Read these off the array that follows.
1) Find the 3rd entry in reading order.
2) Find the first entry in reading order.
3) Find the entry just right of the largest entry.
((97, 63, 42, 41), (20, 51, 50, 25), (18, 56, 53, 44), (20, 52, 44, 22), (99, 63, 48, 67))
1) 42
2) 97
3) 63

B =
 -8.6  -12.1   30.6   -0.4   39.0   14.1    5.7   -4.5    8.8   -0.1   50.8   31.8    4.5   -5.2  -27.2
 -8.5  -11.2   30.9   -4.2   51.1   14.3    6.3   -3.8    8.3   -0.7   44.9   34.9    7.5   -5.6  -26.2
 -5.2  -11.4   29.5    1.1   38.2   15.5    4.8   -5.9    7.9   -0.4   49.3   22.6   -4.2   -5.0  -17.7
-29.8   -5.4   -6.7   16.0  -19.9   29.5   -5.7    8.6   11.1   12.8   -4.5   37.0   35.7    3.2   19.9
-33.0   -4.9   -3.2   15.5  -22.3   29.8   -5.4    8.4    6.6   11.5   -7.0   32.9   32.6    5.1   14.3
 -2.5   -2.7    3.9  -40.3   -8.5   22.0  -13.9   -7.4    2.8   20.4  -15.6  -14.5   66.3    8.5   10.2
 21.9   -3.6  -17.1   17.3  -32.9   23.8    4.0    4.8  -10.3    7.7    1.7  -13.9   25.0  -11.5  -11.7
-21.9   -7.8  -10.9   -5.3  -41.2   -2.6   12.0    6.2   11.7   11.5   18.3   59.9  -65.9    4.0   68.7
-33.2   -8.0   -5.8   20.6  -24.6   29.7   -5.7    9.7    7.1    8.0   -4.6   31.7   33.6    2.4   13.2
Indices start at 1.
The top-right entry?
Answer: -27.2
The minimum?
Answer: -65.9
The entry directly above 3.9?
Answer: -3.2
The entry in row 3 and column 3?
Answer: 29.5
The entry at row 1, column 2?
Answer: -12.1
The entry just left of 29.8?
Answer: -22.3
The entry in the bottom-left corner?
Answer: -33.2
The entry at row 2, column 1?
Answer: -8.5
The entry directly below 39.0 is 51.1
The bottom-right entry?
Answer: 13.2
The entry directly below the centre entry: -7.4
The entry in row 1 and column 3 is 30.6
The entry at row 3, column 1?
Answer: -5.2
The entry just right of 22.6 is -4.2
The entry just right of the smallest entry?
Answer: 4.0
The entry just left of the centre entry is -5.4
The entry just left of -17.7 is -5.0
The entry directly below -15.6?
Answer: 1.7
The entry at row 3, column 2?
Answer: -11.4
The centre entry -> 8.4
The entry directly below -0.1?
Answer: -0.7
The entry directly above -5.9: -3.8
The entry in row 2 and column 2 is -11.2
The entry just right of 20.4?
Answer: -15.6
The entry in row 1 and column 1?
Answer: -8.6
The entry directly above -5.0 -> -5.6
The entry directly above the smallest entry?
Answer: 25.0
The entry directly above the centre entry?
Answer: 8.6
The entry directly above 13.2 is 68.7
The entry just left of 6.3 -> 14.3

Questions about the grid below.
1) What is the largest entry in the last row?
2) What is the entry directly above -6.0?
3) What is the smallest entry in the last row?
4) What is the entry in the top-right corner?
5) What is the smallest entry in the last column?
6) What is the 3rd entry on the diagonal from the top-right corner?
7) What is the 1st entry in reading order?
8) What is the entry just right of -5.4?
[[ -3.2   8.8   8.4   5.5   1.2  -1.4   3.7  -6.6  11.0 -15.7  16.5]
 [ -4.5   8.7  -7.1   4.6  -3.0 -22.5   5.9 -14.4  19.1  -9.2  23.4]
 [-11.7 -12.2  -2.3   2.1  -1.7 -21.5  32.9 -12.1   9.2  -6.3   0.5]
 [-16.4  -9.4   3.6   5.0   0.9 -15.5  18.9  -9.4  -2.6  -4.7 -16.4]
 [ -9.3  -4.6   6.7   4.0   0.9  -7.8  20.0  -7.6   5.5 -11.0   1.0]
 [ -7.9 -21.2  21.7   0.3   4.0  10.8  49.3   0.0   1.3 -18.1  -5.6]
 [-18.8   0.6  -4.1   7.9  -0.2 -25.5  -1.8 -13.3  -3.7   0.4 -18.0]
 [ -0.5  37.7 -13.8  10.3  -3.8 -26.3 -40.7 -17.7  23.5  -8.6  39.0]
 [-19.2   4.8  14.2  10.7   5.3  -1.2 -14.9  -4.4 -17.1  -5.6 -31.6]
 [-10.5   7.2  11.8   8.0   3.3  -0.4  -5.4  -5.2  -2.3 -11.3  -6.0]
 [ -6.5 -26.8  36.0  -0.5   7.5  29.5  58.2   7.2  -4.5 -24.5 -11.4]
 [-24.9  -9.2  14.9   9.1   5.6  -4.3   2.3  -4.1 -23.4  -2.1 -47.6]
 [ -8.5   8.7   5.4   7.1   1.3  -7.8  -3.5  -8.3   4.6 -10.5   3.8]
 [-18.1  -5.1   7.7   7.1   2.7 -10.4   7.0  -7.4  -9.0  -4.6 -24.2]]
1) 7.7
2) -31.6
3) -24.2
4) 16.5
5) -47.6
6) 9.2
7) -3.2
8) -5.2

Read these off the row that follows.
1) The entry just right of 72?
2) The entry just right of the largest entry?
3) The entry just left of the largest entry?
4) The entry just left of the smallest entry?
5) The entry just left of the centre entry?
(67, 112, 194, 24, 152, 116, 111, 206, 181, 72, 17, 172, 192)
1) 17
2) 181
3) 111
4) 72
5) 116

[  0.4  13.6 -24.5  -3.8   4.3   6.4  -9.3 -36.4  12.2  -5.3   2.8   8.2
  50.8   6.0]
Find the second entry from the right.
A: 50.8
Find the entry just left of 8.2.
A: 2.8
Find the 2nd entry from the left.
A: 13.6
The first entry from the right: 6.0
Find the 2nd smallest entry.
A: -24.5
The 3rd entry from the right -> 8.2
Find the first entry.
A: 0.4
The fifth entry -> 4.3
